Some points, one per row:
(-0.6 0.8 1.2 -0.9 -2.9 -3.1 1.6 -2.6 1.0 -0.2 0.3 1.7 -2.5 -1.3 -1.5
 1.5 0.2 -0.5 -0.4 1.4)
(0.3 0.2 0.3 0.4 0.5 0.9 0.4 2.1 -0.1 -1.1 -0.8 0.2 1.3 2.2 2.0
 -0.4 -0.1 -0.8 -0.3 -0.3)
(0.3 0.2 0.9 0.9 0.1 0.6 0.4 0.0 -0.5 -1.8 -1.1 -1.1 -0.1 -3.0 -1.4
 -0.9 -0.1 -0.9 -1.3 -1.4)
(-0.6 0.8 1.2 -0.1 -1.1 -0.7 0.0 -2.3 0.3 -0.7 0.2 0.8 -2.5 -1.3 -1.4
 0.8 0.2 1.1 0.2 1.1)
(0.3 1.1 0.9 1.0 0.3 0.6 0.8 0.0 -0.5 -1.8 -1.1 -1.6 0.0 -0.8 -1.4
 -1.6 0.2 -0.5 -0.5 -1.1)
(-0.9 -0.6 0.2 1.0 -0.2 -0.2 0.5 0.7 0.3 -0.1 0.0 -0.1 0.2 0.1 -0.8
 -0.6 -0.2 0.3 0.2 -0.2)
(1.1 -0.4 -0.4 0.2 0.4 0.7 0.0 1.9 0.1 0.9 1.5 0.4 1.2 2.9 2.4
 0.3 -3.9 0.5 0.3 -0.2)
(-1.4 -0.9 -1.3 -0.9 -0.6 -1.1 -0.9 -0.7 1.1 0.4 0.8 0.1 -0.6 -0.4 -0.5
 0.3 1.2 0.9 0.7 0.4)
(-0.8 -0.9 -1.2 -0.3 -0.6 -1.1 -0.7 -3.0 -1.6 -2.3 -1.8 -1.3 -0.6 -2.6 -2.9
 -0.8 1.2 0.0 0.2 -0.3)
(1.1 2.0 0.4 0.6 0.8 0.9 0.2 1.9 0.0 0.5 -0.2 0.4 1.3 1.7 1.4
 -1.0 -3.9 -0.6 -0.2 -0.5)
(0.3 0.2 0.9 1.0 1.5 0.9 0.8 0.9 -0.3 0.8 -0.9 0.2 1.2 2.2 2.0
 -0.4 -0.1 -0.5 -1.3 -0.3)
(-0.8 -0.9 -1.2 -0.3 -0.3 0.0 -0.7 0.3 1.1 0.8 1.3 0.1 -0.5 0.6 0.4
 0.3 1.2 0.9 0.7 0.4)
(-1.1 0.1 -1.3 -1.2 -1.7 -1.2 -1.5 -1.6 1.1 0.8 0.8 0.8 -1.6 -0.3 -0.5
 0.8 0.2 -1.0 -0.4 0.9)
(-0.5 -0.5 0.0 -0.1 -0.1 -0.2 0.0 0.8 0.2 -0.2 -0.5 0.1 0.1 -1.1 1.1
 0.5 2.1 0.8 0.9 0.2)
(-0.5 -0.5 0.1 1.0 0.3 -0.2 0.6 0.0 0.2 0.1 0.7 -1.4 0.0 -0.8 -1.4
 -1.3 0.2 -0.3 -0.5 -1.0)
(-0.6 -0.5 0.0 -0.1 -0.1 -0.2 0.0 0.8 0.3 -0.2 0.2 0.9 0.1 -1.1 -1.2
 0.8 2.4 1.1 1.5 1.1)
(-0.2 -0.5 -0.8 -0.3 -0.3 0.1 -0.6 -3.0 -0.4 -1.6 -1.1 -0.1 -0.5 -2.3 -3.0
 0.3 0.7 -0.9 -0.3 -1.7)
(0.5 1.9 0.3 -0.7 -0.2 0.1 0.0 0.3 -1.0 -1.2 -0.8 -1.3 0.0 -2.0 -0.1
 -1.1 -1.4 -0.9 -1.5 -1.5)
(-0.2 -0.5 -0.8 -0.3 -0.3 0.1 -0.6 -3.0 -0.4 -1.6 -0.8 0.3 -0.5 -2.3 -3.0
 0.6 0.7 -0.8 -0.3 0.9)
(0.3 1.1 0.9 1.3 1.6 0.9 1.0 0.9 0.2 0.8 1.3 0.3 0.4 2.2 1.2
 -1.6 0.2 -0.5 -0.5 -1.1)
(0.5 1.9 0.3 -0.8 -0.5 -0.6 -1.3 -0.6 0.0 -0.8 -0.2 0.3 -0.6 -1.3 -0.1
 0.4 -1.4 0.4 -1.5 0.0)
(-0.6 0.8 0.0 -0.1 -0.1 -0.5 0.0 -2.3 0.3 -0.7 0.2 0.1 -0.1 -1.4 -2.4
 0.5 1.7 0.8 0.9 0.2)
(0.5 1.9 0.3 0.2 -0.1 0.4 0.0 1.0 0.5 2.2 0.2 0.7 0.8 1.7 1.4
 0.4 1.3 0.4 0.1 0.0)
(-1.4 -0.5 -0.3 -0.1 0.3 0.6 -0.1 1.6 -0.4 -1.1 -0.8 -0.1 0.9 -1.9 2.0
 0.3 -0.1 -0.8 -0.3 0.2)
(-0.5 -0.5 0.0 -1.4 -1.1 -0.7 -1.3 0.0 0.2 -0.2 -0.5 -0.2 -0.1 -1.1 -1.9
 -0.7 1.0 -0.1 0.4 -0.7)
Then 16 other points, each followed by its number:
(0.3 1.1 0.9 1.0 0.3 0.6 0.8 0.9 -0.1 0.8 1.3 0.3 0.4 2.2 1.2
 -1.6 0.2 -0.5 -0.5 -1.1) 0
(-0.5 -0.5 0.1 -0.3 -0.1 -0.2 0.6 0.9 1.5 0.4 1.0 0.9 0.1 2.2 1.9
 -0.7 1.0 -0.1 0.4 -0.7) 1
(-1.4 -0.5 -0.3 -0.1 0.3 0.6 -0.1 -4.1 -0.8 -1.8 -1.2 -0.5 -0.1 -3.0 -3.3
 -0.4 -0.1 -0.8 -0.3 -0.3) 2
(-0.5 -0.5 0.1 1.0 0.3 0.4 0.6 0.9 1.5 0.4 1.0 0.9 0.4 -0.4 1.1
 -0.7 1.0 -0.1 0.4 -0.7) 3
(-0.9 -0.6 0.2 1.0 0.6 0.4 0.5 1.2 -0.7 -0.1 -0.4 -1.3 0.4 0.3 1.8
 -0.8 -0.2 0.3 0.2 -0.3) 4
(2.4 -1.4 -0.7 -0.6 -0.8 -0.3 -0.5 -0.5 -0.5 -1.6 -1.1 -0.4 -0.2 -2.7 -3.1
 -0.4 0.9 -0.3 0.1 -0.2) 5
(0.3 0.2 0.9 0.9 1.0 1.1 0.9 2.1 -0.1 -1.1 -0.8 0.2 1.3 2.2 2.0
 -0.4 -0.1 -0.8 -0.3 -0.3) 6
(2.4 2.6 0.4 0.6 0.4 0.6 0.2 0.7 -0.4 -1.6 -1.0 -0.4 0.3 -2.0 -1.4
 -0.8 -3.9 -0.3 0.1 -0.4) 7
(-0.6 0.8 1.2 0.6 0.5 0.3 1.6 -1.6 1.5 0.8 0.8 1.7 -1.6 -0.1 -0.5
 2.4 0.2 -0.5 -0.4 2.1) 8
(-0.5 -0.5 0.0 -1.4 -1.1 -0.7 -1.3 -3.0 -0.6 -1.4 -0.5 -0.2 -0.9 -1.4 -2.2
 -0.4 1.0 0.2 0.6 -0.1) 9
(0.5 1.9 0.3 -0.7 -0.2 0.1 -0.8 0.3 0.5 -0.1 0.2 0.3 0.0 1.0 0.6
 0.4 -1.4 0.4 -1.5 0.0) 10
(1.1 -0.4 -0.4 0.2 0.4 0.7 0.0 1.9 2.2 2.9 1.8 0.8 1.2 2.9 2.4
 1.2 -3.9 0.6 1.1 0.9) 11
(-0.6 0.8 1.2 -0.1 -1.1 -3.2 0.0 -2.6 0.1 -0.7 -0.5 0.1 -3.2 -1.9 -2.4
 0.5 0.2 -0.5 -0.4 0.2) 12
(2.4 2.6 0.4 0.6 0.4 0.6 0.2 1.2 -0.4 -0.8 -0.6 -0.4 0.4 -0.3 1.8
 -0.8 -3.9 -0.3 0.1 -0.4) 13
(1.1 -0.4 -0.4 0.2 0.4 0.7 0.0 1.9 2.2 2.9 1.8 0.8 1.2 2.9 2.4
 1.2 -3.9 0.6 1.1 0.9) 14
(0.5 1.9 0.3 -0.8 -0.5 -0.6 -1.3 -1.2 -1.0 -1.7 -1.1 -1.3 -0.6 -2.4 -3.0
 -1.1 -1.4 -0.9 -1.5 -1.5) 15
Which two of these numbered points are nearest to each point below, ignoring the 3 directions in which the first points spread most? Their numbers follow each, nearest first.
(0.5 1.9 0.3 -0.8 -0.5 -0.6 -1.3 -1.2 -0.4 -1.2 -0.8 -0.3 -0.6 -2.0 -2.3
 -0.6 -1.4 -0.9 -1.5 -0.5) > 15 10
(0.3 1.1 0.9 1.3 1.6 0.9 1.0 0.9 0.2 0.4 1.0 0.3 0.4 -0.4 1.1
 -1.6 0.2 -0.5 -0.5 -1.1) > 3 0
(-1.4 -0.5 -0.3 -0.1 0.3 0.6 -0.1 -4.1 -0.8 -2.1 -1.2 -0.5 -0.1 -3.0 -3.3
 -0.4 -0.1 -0.8 -0.3 -0.3) > 2 9
(-0.8 -0.6 0.0 -0.1 0.3 0.0 -0.6 0.4 -1.6 -1.4 -1.8 -1.3 -0.2 -0.8 1.5
 -0.8 1.2 0.0 0.2 -0.3) > 4 9
(-0.5 -0.5 0.1 1.0 0.3 0.4 0.6 0.9 1.5 0.4 1.0 0.9 0.4 2.2 1.9
 -0.7 1.0 -0.1 0.4 -0.7) > 1 3
(1.1 2.0 0.4 0.6 0.8 0.7 1.0 1.7 0.0 0.5 -0.2 0.4 1.0 1.7 1.4
 -1.0 -3.9 -0.6 -0.2 -0.5) > 13 7
(-0.5 -0.5 0.0 -1.4 -1.1 -0.7 -1.3 -3.0 -0.6 -1.4 -0.5 -0.2 -0.9 -1.4 -2.2
 -0.7 1.0 -0.1 0.4 -0.7) > 9 1
(-0.9 -0.6 0.2 1.1 1.6 1.5 0.8 1.3 1.6 1.4 2.3 1.4 1.0 2.9 2.3
 0.7 -0.2 0.3 0.2 0.0) > 2 3
(1.1 2.0 0.4 0.6 0.8 0.9 0.2 1.9 0.0 0.9 1.5 0.4 1.3 1.7 1.4
 -1.0 -3.9 -0.6 -0.2 -0.5) > 15 7
(-0.9 -0.6 0.2 1.0 -0.2 -0.2 0.5 0.7 -0.7 -0.1 -0.4 -1.3 0.2 0.1 -0.8
 -0.8 -0.2 0.3 0.2 -0.3) > 4 12
(-0.6 0.8 1.2 0.6 0.5 -3.2 1.6 -2.6 0.3 -0.7 0.2 0.8 -3.2 -1.4 -2.4
 0.8 0.2 -0.5 -0.4 0.2) > 12 0
(-0.6 0.8 1.2 0.6 0.5 0.3 1.6 -1.6 1.0 -0.2 0.8 1.7 -2.5 -0.3 -1.2
 1.5 0.2 -0.5 -0.4 0.2) > 8 3
(-0.6 -0.9 -0.7 -0.8 -1.1 -0.7 -0.7 -3.3 0.3 -0.7 0.2 0.1 -3.2 -1.4 -2.4
 0.5 1.7 0.8 0.9 0.2) > 9 4
(-0.8 0.7 0.2 1.2 1.7 2.2 0.8 2.4 -2.0 1.4 -0.4 -1.5 1.8 2.9 3.0
 -0.9 -0.2 0.0 0.2 -0.6) > 4 9
(-0.2 0.2 0.3 0.4 0.5 0.9 0.4 1.8 0.6 3.8 0.3 0.6 1.3 3.0 2.7
 1.0 1.3 1.8 -0.1 1.2) > 10 4
(-0.8 0.7 0.2 1.1 0.6 1.1 0.6 1.5 0.3 3.7 1.3 -0.9 1.5 2.7 1.8
 -0.6 1.7 0.6 0.7 -0.2) > 0 15
(-0.6 0.8 1.2 0.6 0.5 0.3 1.6 -2.3 1.0 -0.2 0.2 0.8 -2.5 -1.3 -1.4
 0.8 0.2 -0.5 -0.4 0.2) > 8 3
(-0.9 -0.6 0.2 1.0 0.9 0.4 0.5 1.3 1.6 1.4 2.3 1.4 0.9 1.9 2.3
 1.0 -0.2 0.9 1.0 1.3) > 3 2
(0.3 0.2 0.9 0.4 0.5 0.6 0.4 0.8 -0.3 -1.8 -0.9 0.2 1.2 -2.3 1.2
 -0.4 -0.1 -0.8 -0.3 -0.3) > 3 6
(2.4 -1.4 -0.7 -0.6 -0.8 -0.3 -0.5 -0.5 -0.4 -1.6 -0.7 -0.4 -0.2 -2.0 -1.4
 -0.4 0.9 -0.3 0.1 -0.2) > 5 13
(-0.6 -0.5 0.0 -0.1 -0.1 -0.5 0.0 -2.3 0.3 -0.7 0.2 0.9 -0.1 -1.4 -2.2
 0.8 2.4 1.1 1.5 1.1) > 2 6
(-0.6 0.8 1.2 -0.1 -0.3 -2.3 1.6 -1.6 1.5 0.8 0.8 1.7 -2.5 -0.3 -1.2
 2.4 0.2 -0.5 -0.4 2.1) > 8 12
(-0.2 -0.5 -0.2 -0.1 0.3 0.3 -0.1 1.6 0.1 0.4 0.3 0.3 0.9 2.6 2.6
 1.0 0.7 1.8 -0.2 1.2) > 10 6
(-0.9 -0.6 0.2 1.1 1.6 1.5 0.8 1.9 3.0 4.1 2.4 2.3 1.0 3.4 2.4
 2.1 -0.2 0.9 1.0 1.3) > 8 2
(-0.2 0.2 0.3 -0.1 0.3 0.6 -0.1 1.6 -0.1 -0.7 -0.1 0.3 0.9 2.6 2.0
 0.6 0.7 -0.8 -0.3 0.9) > 6 10
(2.4 -1.4 -0.7 -0.2 0.0 -0.2 -0.5 0.7 -0.4 -0.8 -0.6 -0.4 0.3 -0.3 0.7
 -0.4 0.9 -0.3 0.1 -0.2) > 5 13
(2.4 -0.6 -0.6 0.0 -0.3 -0.2 -0.3 1.2 0.7 1.3 0.9 0.7 0.4 1.8 0.8
 1.0 0.9 1.1 0.1 1.3) > 5 10
(0.3 0.2 0.9 0.9 0.3 0.6 0.4 0.8 -0.3 -1.8 -0.9 0.2 1.2 -0.4 1.2
 -0.4 -0.1 -0.5 -1.3 -0.3) > 6 10
(-1.4 -2.2 -1.5 -1.2 -1.7 -1.2 -1.5 -1.6 -0.6 -0.2 0.3 -0.4 -1.6 -0.8 -1.5
 -0.2 1.2 0.0 -0.3 0.0) > 9 4
